In the rows, 128 means zero.
Each named turn below is shown by a few rows before and after it. Which turns, in which order, take the first row of each later pair to the second? The first pair is answered.
turn z964:
[141 123  91 152 115 121 138 108 137 131  81 109] -> [154 159 151 128 115 132 141 140 126 117  81 106]
[109 102 101 138 128 127 138  92 173 132 102 138] -> [131 177 148 123 121 134 128 133 169 113  85 125]
[139 149 145 124 120 127 135 136 134 121 123 149] -> [129 114 148 116 126 134 138 128 117 132 133 151]
[140 169 114 163 110 118 133 102 183 128  96 131] -> [159 164 203 112 125 142 131 149 136 129 120 120]
turn z714:
[137 109 122 104 139 118 145 119 111 134 134 106] -> [137 112 128 108 141 122 135 115 114 130 142 108]
[171 186 118 142 120 119 134 136 154 124  97 137] -> [151 134  70 159 118 108 132 103 157 134 112 147]
[109 206 136 164 125 116  80 121 152  66 134 153] -> [120 205 111 165 114 106 108 111 181  78 107 136]
[ 86 103  94 164 135 122  98  78 140 126 158 130] -> [ 94 148 160 153 145 138  78 115 117 107 186 141]
turn z754:
[138 127 177  99 128 141 134 139 100 131 139 119] -> [113 140 164 135 133 140  98 132 101 117 163 149]
[111  31  91 138 132 122 130  98 102 148 148 133] -> [105 112  51 183 124 108 105  87 143 123 126 153]
[ 95 106 108 157 125 134  99 102 136 118 143 165] -> [120 154  91 148 113 121 130 110 169 128  89 142]
[142  97 115 146 126  89 147  96 147 166 110 106] -> [135  74 118 153 136  93 139 100 131 167 127 115]

Each pair is 2 to 3 turns apart.
[135 173 135 167 139 147  70 119 117 107 167 146] -> [123 112 113 163 147 140  74  98 107 110 185 147]	z964 z964
[133  60 147 139 156 134 110 137 129 118 152 142] -> [152 117 102 145 124 119 138 125 177 134  88 122]	z964 z754
[136 128 127 112 116 145 165 141 144 172 113 128] -> [128 172 139 128 130 146 135 149 148 148 122 149]	z754 z964 z964
[151 104 117 100 111 121 172 118 125 162 111  94] -> [161 151 127 108 116 124 165 133 136 150 100  92]	z964 z964
[109 179  80 206 107 124  64 127 148  77 140 158] -> [146  84  37 153  84 109 165 101 168 140  80  87]	z714 z754 z714
[117  36  77 156 132 108 170  75 126 138 139 106] -> [102 178 101 214 142 103  97 106 153  85 152 159]	z714 z754
[112 199  81 199 123 107 101 112 179 115 111 144] -> [127 206 195 146 145 142  85 173 113  96 151 135]	z714 z964
[144  83  86 137 131 126 178 108 129 113 108 116] -> [137 157  96 164 131 117 158 119 146  91 101 133]	z754 z964
[183  93 132  40 113 137 181 141 116 160 102 106] -> [151 144 195  67 149 159 100 175  80 118 162 158]	z754 z714
[139 129 104 134 110 121 136 115 170 151 100 121] -> [147 168 144 123 121 134 123 150 158 132 107 126]	z714 z754 z964
[160 111 135  87  99 115 178 129 145 150 115  99] -> [163 175 166  96 106 126 152 154 146 131 113 110]	z714 z964 z964
[152 176 199 100 110 168 119 186 120 107 125 126] -> [172 101 163  78  98 145 178 154 137 144  96  88]	z714 z964
[195 126 164  93 115 143 169 176 118 155  74  91] -> [156  53 181 105 146 155 132 163  64 146 140 118]	z964 z714 z714
[129 179  86 160 115  95 140 118 172 102 117 131] -> [136 148 191 111 134 135 123 171 106  94 172 128]	z964 z754
[123 154  83 175 150 125 126 112 158 111 116 151] -> [137 177 143 150 165 142 112 150 116  93 148 155]	z714 z964
[148  65 132  66 118 128 163 126 110 116 121  80] -> [ 94  50  86 117 126 115 105  89 110  97 156 128]	z964 z714
[ 75  74  93 161 150 125 114  94 110 139 148 134] -> [ 70 107 119 157 157 134  91 108 106 112 166 146]	z714 z964
[126  27 108 132 130 135 142 110  92 152 166 139] -> [109  63  70 182 125 121 115  89 121 144 161 161]	z714 z964
[113  93  81 158 129 112 126  80 153 170 122 134] -> [124 157  84 163 121 111 131  97 174 153 100 133]	z964 z714
[134 170 135 173 127 131  76 131 157 116  96  90] -> [127 146 175 165 143 146  60 145 121 112 135 102]	z964 z754
[140 137 173 126 150 137  86 143 104 114 159 132] -> [141 146  87 155 120 114 118  93 164 132 105 118]	z754 z714 z714
[105  29  78 146 140 138 138  68 127 143 146 126] -> [134 102  50 142 113 123 173  70 173 149  77 103]	z754 z754
[156  74 194  74 133 151 143 165  80 124 159 106] -> [108 189  88 194 125 115  74 118 156  95 137 166]	z964 z714 z754
[161 169 152 170 131 125 104  98 132  65  99 190] -> [167 164 175 153 129 141 106 114 110  66 104 189]	z964 z754
[113 111  88 170 121  88 130  84 157 142 107 143] -> [116 190 149 167 130  99  97 131 154 115 116 166]	z714 z964 z714
[152 177 181 101 120 144 142 154 120 120 144  88] -> [155 124 176  81 110 145 162 142 115 139 144  79]	z964 z714 z714
[138 168 113 139 130 112 136 145 134 105 117 153] -> [134 147 148 128 139 126 121 152 109  98 148 164]	z964 z754
[118 111 105 139 103 124 146 110 140 142  98 122] -> [119 124 172 121 117 142 122 144  97 127 127 126]	z754 z714 z714
[155 113 166  97 140 122 165 140 146 132 113  94] -> [113 142 136 162 154 115 100 119 153 104 143 148]	z754 z754
[141 165  87 135  94 121 158 119 181 145  76 104] -> [146 197 130 120 104 138 150 142 162 128  80 114]	z714 z754 z964
[ 73 197 132 162 157 124  40 147 113  85 153 181] -> [133  35 133  51 130 134 174 132  83 158 116  89]	z714 z754 z964
[146 154 112 134 106 120 155 123 160 128 101 114] -> [125 100 163 118 128 143 124 139 105 123 164 138]	z964 z754
[180 178 171 117 147 174 163 154 122 105 106 133] -> [129 158 118 183 163 155 111 116 132  87 149 185]	z964 z754 z964
[118 126  94 130 109 123 138  97 169 122 118 140] -> [139 130 177  78 115 145 143 145 132 117 139 120]	z964 z754
[109 127  88 185 143 135 106 128 118 131 175 172] -> [120 130  60 186 126 122 137 118 153 148 139 149]	z754 z714
[150 116 181  71 134 143 147 157  77 150 176 123] -> [113 151  51 173 127 100 115  88 148 141 151 151]	z964 z964 z714
[153  79 162  70 121 150 193 132  87 122 185  96] -> [141  70  57 116 104 117 199  72 138 139 143  98]	z714 z964
[137  55  86 123 104 117 154  83 113 176 114 108] -> [114  97 155 145 137 136  72 119  69 123 182 158]	z754 z714
[104 108 105 149 144  95  78 111 147 121 153 139] -> [135  69 149  92 136 108 117 134 120 149 146  97]	z754 z964 z964
[105  80  96 150 137 122 117  95 140 146 121 146] -> [140 106 188  91 139 148 132 150 103 141 129 128]	z754 z964 z964
[104 169 120 129 140 136 101 149 130 115 155 154] -> [100 164 107 137 142 125  97 135 144 113 151 153]	z964 z964 z964
[ 96  94 121 107 140 140 112 122 104 149 131 109] -> [113 132 100 117 122 124 131 114 135 157  97  97]	z964 z754
[121 166  85 164 124 117 121 112 154 126 117 142] -> [119 102 160 118 145 145 107 141  89 125 168 142]	z714 z964 z964
[107 108 216 126 171 148 106 160 104  84 192 161] -> [163 189 141 116 116 118 191 138 200 119  69 105]	z964 z964 z754
[116 113  81 132  96 111 132  70 137 150 119 131] -> [142 132 179  70 109 142 130 129 100 145 139 114]	z964 z964
[121 110 163 142 149 139  90 148  87 112 161 149] -> [104  76 119 154 137 132 102 120  98 127 158 147]	z754 z964 z964
[112  90  92 158 133 117 103  92 131 153 140 156] -> [161 198 158 125 124 129 127 157 140 138 107 123]	z754 z964
[116 167 128 142 135 117 104 100 113 101 171 145] -> [112  99 108 127 130 110 128  77 110 118 179 134]	z714 z964 z964
[151 181 169 135 145 118 101 177 124 136 109 148] -> [120  85  84 165 146  97 104 113 138 160 123 158]	z964 z964
[120 161 176 125 134 174  92 162 112  67 146 152] -> [117  59 165 106 135 175 119 142  95  89 169 130]	z754 z964
[ 96  63 127 119 141 124 126 129  92 106 188 142] -> [ 95  50  99 122 135 115 136 114 107 114 181 138]	z714 z964
